M =
-39  -20   19  -15   32  -35  -13  -31    1  -12  -36   -4   -7   35
-25  -10  -29   31  -15   16    3  -25   26   -5    2   -6  -29  -10
 -3   16  -11  -23   -3    0   -4   -6  -37   31    9  -35   29  -36
-31  -12  -16   -8  -33    0  -13  -13  -15  -29   31   -9  -18  -27
 -3   15   20   37   17  -42  -35  -33   40    4  -11   11  -10   11
 12  -35  -14  -22    1   14  -42  -15    9  -40  -11    8  -28  -27
 23  -19  -13   27   38   10   -6   32  -11  -35  -11  -19  -16   19
 26   13  -27    9   22    5   33    5    0   18   19  -35   38  -37
 -8   10   32   28  -37    2   -2  -37  -16    4  -18   11   34   24
 -3   13   -3   31  -14   -8  -31   21   19   33   24   33  -23   37
Indices start at 0.
(0, 0)	-39
(5, 4)	1
(6, 5)	10
(4, 13)	11
(8, 2)	32
(2, 6)	-4
(7, 1)	13
(8, 6)	-2
(1, 4)	-15
(3, 1)	-12
(4, 6)	-35
(2, 4)	-3
(1, 10)	2
(7, 3)	9
(8, 8)	-16
(7, 9)	18
(4, 12)	-10
(9, 10)	24
(1, 7)	-25
(2, 13)	-36
(5, 9)	-40
(9, 3)	31
(6, 12)	-16
(2, 8)	-37
(7, 11)	-35
(4, 2)	20
(4, 7)	-33
(6, 0)	23
(0, 12)	-7
(0, 5)	-35
(9, 2)	-3
(7, 10)	19

data =
[[30, 44, 44, 0, 40, 58, 31, 40, 31, 39, 1],
 [32, 29, 35, 10, 27, 45, 28, 31, 26, 54, 7],
 [23, 27, 28, 16, 25, 49, 31, 58, 33, 33, 23],
 [24, 19, 37, -18, 49, 64, 40, 41, 19, 65, -15],
 [60, 42, 32, 80, 29, 67, 21, 11, 51, 19, 5],
 [81, 17, 22, 38, 19, 52, 30, 22, 26, 58, 18],
 [18, 32, 33, 31, 30, 52, 32, 29, 51, 16, 15],
 [39, 27, 29, 20, 37, 50, 31, 25, 29, 28, 6],
 [18, 64, 41, 16, 45, 48, 29, 20, 52, 11, -1],
 [26, 21, 22, 22, 21, 56, 37, 39, 43, 24, 27],
 [32, 72, 52, -3, 36, 64, 31, 51, 30, 60, 6]]
data[0,0] => 30
data[2,6] => 31
data[:, 9] => [39, 54, 33, 65, 19, 58, 16, 28, 11, 24, 60]
data[2,1] => 27
data[7,10] => 6
data[4] => [60, 42, 32, 80, 29, 67, 21, 11, 51, 19, 5]
data[:, 6] => [31, 28, 31, 40, 21, 30, 32, 31, 29, 37, 31]
data[1,4] => 27
data[1] => [32, 29, 35, 10, 27, 45, 28, 31, 26, 54, 7]
data[5,9] => 58
data[10,9] => 60
data[10] => [32, 72, 52, -3, 36, 64, 31, 51, 30, 60, 6]
data[4,7] => 11
data[8,9] => 11
data[6,4] => 30
data[1,9] => 54
data[10,1] => 72
data[0,8] => 31
data[4,6] => 21
data[2,9] => 33
data[10,8] => 30
data[7,9] => 28
data[3,10] => -15
data[7,7] => 25
data[:, 8] => [31, 26, 33, 19, 51, 26, 51, 29, 52, 43, 30]
data[0,10] => 1
data[10,2] => 52
data[9,7] => 39
data[:, 3] => [0, 10, 16, -18, 80, 38, 31, 20, 16, 22, -3]
data[:, 5] => [58, 45, 49, 64, 67, 52, 52, 50, 48, 56, 64]
data[:, 2] => [44, 35, 28, 37, 32, 22, 33, 29, 41, 22, 52]
data[3,8] => 19
data[:, 7] => [40, 31, 58, 41, 11, 22, 29, 25, 20, 39, 51]
data[3,9] => 65

arr = [0.139, 0.124, 0.101, 0.066, -0.131, 0.109, 0.175, 0.168, 0.110, 0.138, 0.082, 0.181, 0.085, 0.128]
arr[0] -> 0.139
arr[5] -> 0.109
arr[9] -> 0.138
arr[12] -> 0.085
arr[6] -> 0.175
arr[4] -> -0.131
arr[10] -> 0.082
arr[7] -> 0.168

grid =
[[100 121  78  38 157 165 162 157 109 189  85  10 100  90]
 [ 94  82 212 211 107 182 184 150  47 205  93 215  93 204]
 [ 79  85 111 201  56 218 219  50 230  56 162 175  68  92]
 [214 189 174 169 163  47  45 153 140 103 184 198 218 182]
 [135 115 209 183 143 134 137 179  35 217 111 202 135 209]]
grid[0][0]: 100
grid[0]: [100, 121, 78, 38, 157, 165, 162, 157, 109, 189, 85, 10, 100, 90]
grid[:, 8]: [109, 47, 230, 140, 35]
grid[2][7]: 50
grid[0][11]: 10
grid[1]: [94, 82, 212, 211, 107, 182, 184, 150, 47, 205, 93, 215, 93, 204]
grid[1][2]: 212
grid[1][7]: 150
grid[2][1]: 85
grid[:, 6]: [162, 184, 219, 45, 137]
grid[2]: [79, 85, 111, 201, 56, 218, 219, 50, 230, 56, 162, 175, 68, 92]
grid[4][7]: 179
grid[3][6]: 45
grid[:, 5]: [165, 182, 218, 47, 134]
grid[:, 1]: [121, 82, 85, 189, 115]
grid[2][2]: 111
grid[2][13]: 92
grid[1][12]: 93
grid[0][5]: 165
grid[0][3]: 38
grid[0][4]: 157
grid[4][8]: 35
grid[4][2]: 209

x =
[[ 82 -18  55  44  25  20]
 [-26  51   8 -30  33  -7]
 [ 39  29  52  -2  53 -11]
 [ 57 -36  22  46  -9  29]
 [ 14  50  47 -30  66 -37]
 [ 37 -22   9  46 -17  52]
 [ 41 -47   9  26 -15  -8]
 [-47 -15 -53   0 -50  22]
 [  9  -7  -5  30 -18  49]
 [ 40  -7  37  -3  31 -39]]
Rows and columns are counted from 0.
(0, 0): 82
(5, 3): 46
(3, 3): 46
(0, 2): 55
(9, 2): 37
(5, 2): 9
(1, 5): -7
(2, 5): -11
(1, 1): 51
(5, 0): 37
(5, 5): 52
(4, 0): 14
(3, 5): 29
(3, 1): -36
(9, 4): 31
(0, 1): -18
(2, 0): 39
(0, 4): 25
(8, 3): 30
(7, 3): 0
(2, 4): 53
(3, 0): 57
(8, 2): -5
(1, 0): -26
(7, 0): -47
(6, 2): 9
(2, 1): 29
(3, 4): -9
(6, 5): -8

W =
[[9, 13, -9, 13, 12, -17],
 [9, 8, 10, 8, 6, 9],
 [9, 8, 10, 8, 6, 9],
 [9, 8, 10, 8, 6, 9],
 [9, 13, -9, 13, 12, -12],
 [9, 13, 5, 13, 25, 15],
 [-40, 22, -22, 21, 3, -17],
 [15, 13, 10, 17, 6, -6],
 [21, 27, 23, -22, 25, -17],
 [15, 17, 10, 17, 3, 15],
 [15, -2, 5, 8, 19, 4],
 [15, 3, 1, 4, 9, 9],
 [21, -16, 5, 21, 9, 4],
 [9, 8, 10, 8, 6, 9],
 [3, -2, 10, 8, 6, 4],
 [15, 8, 14, 8, 6, 9]]
W[0, 0] = 9
W[9] = [15, 17, 10, 17, 3, 15]
W[4, 3] = 13
W[2, 0] = 9
W[:, 0] = [9, 9, 9, 9, 9, 9, -40, 15, 21, 15, 15, 15, 21, 9, 3, 15]
W[:, 2] = [-9, 10, 10, 10, -9, 5, -22, 10, 23, 10, 5, 1, 5, 10, 10, 14]
W[2, 4] = 6
W[12, 1] = -16
W[8, 2] = 23
W[12, 3] = 21
W[0] = [9, 13, -9, 13, 12, -17]
W[15, 2] = 14
W[15, 5] = 9
W[6, 5] = -17
W[9, 5] = 15
W[10] = [15, -2, 5, 8, 19, 4]
W[3, 4] = 6
W[2, 1] = 8
W[6, 3] = 21
W[12, 0] = 21
W[10, 2] = 5
W[0, 1] = 13
W[11, 5] = 9
W[:, 1] = [13, 8, 8, 8, 13, 13, 22, 13, 27, 17, -2, 3, -16, 8, -2, 8]
W[12, 2] = 5
W[9, 3] = 17
W[7, 5] = -6
W[13, 0] = 9
W[7, 0] = 15
W[5, 1] = 13
W[11, 3] = 4
W[15, 0] = 15
W[12] = [21, -16, 5, 21, 9, 4]
W[0, 3] = 13
W[13] = [9, 8, 10, 8, 6, 9]
W[3] = [9, 8, 10, 8, 6, 9]
